In the rows, zero is written as 128.
The rows of X fall into 3 groups, and each row is roughly a mix of its group's hidden directions.
X (81 x 11):
[[120  88 172  77 117 115 113 116 135 106 118]
 [141 133 116 130 140 137  84 157 152  86 172]
 [128 184  91 107 128 135 156 144 122 152  98]
 [ 84 129 135 131 132 146 136  68 125 103  99]
 [119 145 139 183  96 127 153 119 105 148  92]
 [122 143  90 181 133 158 152 146 142 156 142]
 [138 159 159 110 107 108  96 113  87 102 155]
 [141 132 123 113 155 125 170 154 146 155  75]
 [117 139 125  65 159 123 117 117 163 124 156]
 [115 104 154 170 150 135 127 128 127 166  79]
 [134 123 133  97 101 130 114  92 133  83 175]
 [130 173 103 135 147 131 162 162 116 147  87]
 [106 134 167 129 140 139 128 133 129  64 161]
 [142 104  95  72 159 122 138 125 135 164 137]
 [130 129 129 133 100 137 177 131 152 179  97]
 [126  91 140 110 155 135 180 119  83 125 125]
 [154 169 161 114 110 144 125 164  93 156 129]
 [165 143  84 117 129 131 135 168 158 142  95]
 [145  92 121 187  94 130 135 156 110 139 124]
 [144 191 111 142 137  89 145 113 112 109 124]
 [149  70 137  94 125 124  93 147 134 103 144]
 [132 140  85 163 171 154 119 167 131 123 141]
 [104 204 122 144 142 134 134 109 143 127 130]
 [129 132  88 158 169 149 100 157 126 106 155]
 [111 154 161  98 160 139 131 106 110  77 128]
 [160 173 144 114 142 136 138 172 102 151 107]
 [ 97  81 147 139 147 162  97 132 116 120 162]
 [131 130 175  95  76 108 127  98 115 134 126]
 [131 164 123 132 142 135 147  98  82 138  78]
 [158 144 118 144 110 155 159 136 123 189 117]
 [112 174 145 136 113 127  84 127 167  96 138]
 [107 122 172 114 106  96 152  76 117 128 121]
 [117 159 141 114 143 126 137 111 114  58 109]
 [ 98 131 134 138 173 102 114 158 129 126  76]
 [117 131 153 124 122 109 186 104 136 158  89]
 [ 78 104 114 151 170 104 122 149 128 125  99]
 [169 129 145 110  88 147 113 105 141 171 149]
 [136 100 126 177  80 121 134 142 122 161 106]
 [121 114 127 121 136 116 182 119 158 157  79]
 [126  70 145  81 116 126 115 123 153 126 103]
 [121 151 159 165 113 137 131 116  87  95  90]
 [137 124 130 200  95 136 122 151 110 116 123]
 [121 131 165 119 118 149 118  62 129 104 107]
 [141 103  98 162 122 131 160 165 116 138 172]
 [110 134  65 105 116 119 142 144 130 127 173]
 [109  95 125 101 113 112  90 101 147 109 172]
 [116  62 164 116 112 120 150 138 135 121 152]
 [101 138 120 155 168 120 143 156 118 136  73]
 [126 152  87 150 135 140 177 159 112 156 112]
 [110  85 115 116 130 105 102  91 149  84 137]
 [157 141  97 131  96 154 164 132 122 169 157]
 [133 169 111  94 176 142 108 120 125  94 145]
 [159 101 126 146 114 128 122 159 137 189 151]
 [122 102 159 111  65 137 109 106 128 140 150]
 [ 91 136  78 114 115 137 155 100 121 100 156]
 [114 152 148 161  98 136 173 110 117 170 135]
 [ 90 169 108 105 138 135 143  98 122 105  88]
 [164 113 135 108  99 122 107 132 137 115 191]
 [124 137 117 126 102  85 114  76 133  88 143]
 [161  98 137 165 131 125 130 175 127 168 143]
 [123  71 110 104 127 129  89 123 158  98 130]
 [108 121 163 126 123 118  95  96  95  97 168]
 [107 152 173 120 130 134 107 117 130  66 132]
 [127 185 107 174 109 130 117 122 133 150 103]
 [116 176 140 128 105 122  77 119 165 112 118]
 [132  71 119  93 104 137 100 130 165 122 119]
 [111 177 115  92 172 133 135 110 150 126 150]
 [114 121 100 171 139 163 100 142 125 120 176]
 [115 146 146  83 174 138 141 105 109  91 134]
 [110 108 141 126 106 148 128  62 127  96 148]
 [104 141 156  67 155 124 129 101 142 106 134]
 [168 125 154 144 118 137 148 133 109  75 162]
 [122  78 173  89 117 150 120 140 130 149 113]
 [ 91  63 140 125 145 134 141 105 152 130 116]
 [ 95 131  71 145 143 127 169 155 114 126 135]
 [129 168  84 122 113 151 170 128 119 164 118]
 [104 181 147 120 159 141 130 111 129  83 142]
 [135 159  94  80  93 136 126 109 141 154 152]
 [106  74 111 143 118 160 142 128 168 154 126]
 [103 114 191 122 109 125 136 111 115  89 111]
 [ 96 115 186 144 113 130 159 119 113  93 129]]

Here is one row of each group, with its name. Which group are the others in?
[168 120 187 140 143 115  99 152 130 120 110] | C
[108 133 124 174 125 152 176 127 136 172 129] | L
[110 126 166 121 101 115 145  95 112 144  74] | V

[134 142 122 198  90 132 110 151 131 125 125] | V
[101 102 157 120  96 104 127  72 127 113 141] | L
[136 180 154 126 157 105 127 130  79 110 133] | L
[114 143 175 123 141 113 176 112 105 154 101] | L
[173 146 149 104  89 149 129  98 127 111 160] | C
[146 179  88 106 111 143 160 142 122 156 127] | C
[151  95 140 126 131  98  92 169 140 124 170] | C
[105 171  84 127 136 141 172 130 113 133 100] | C
[117 120  77 153 174 120 149 126 158 113 111] | L
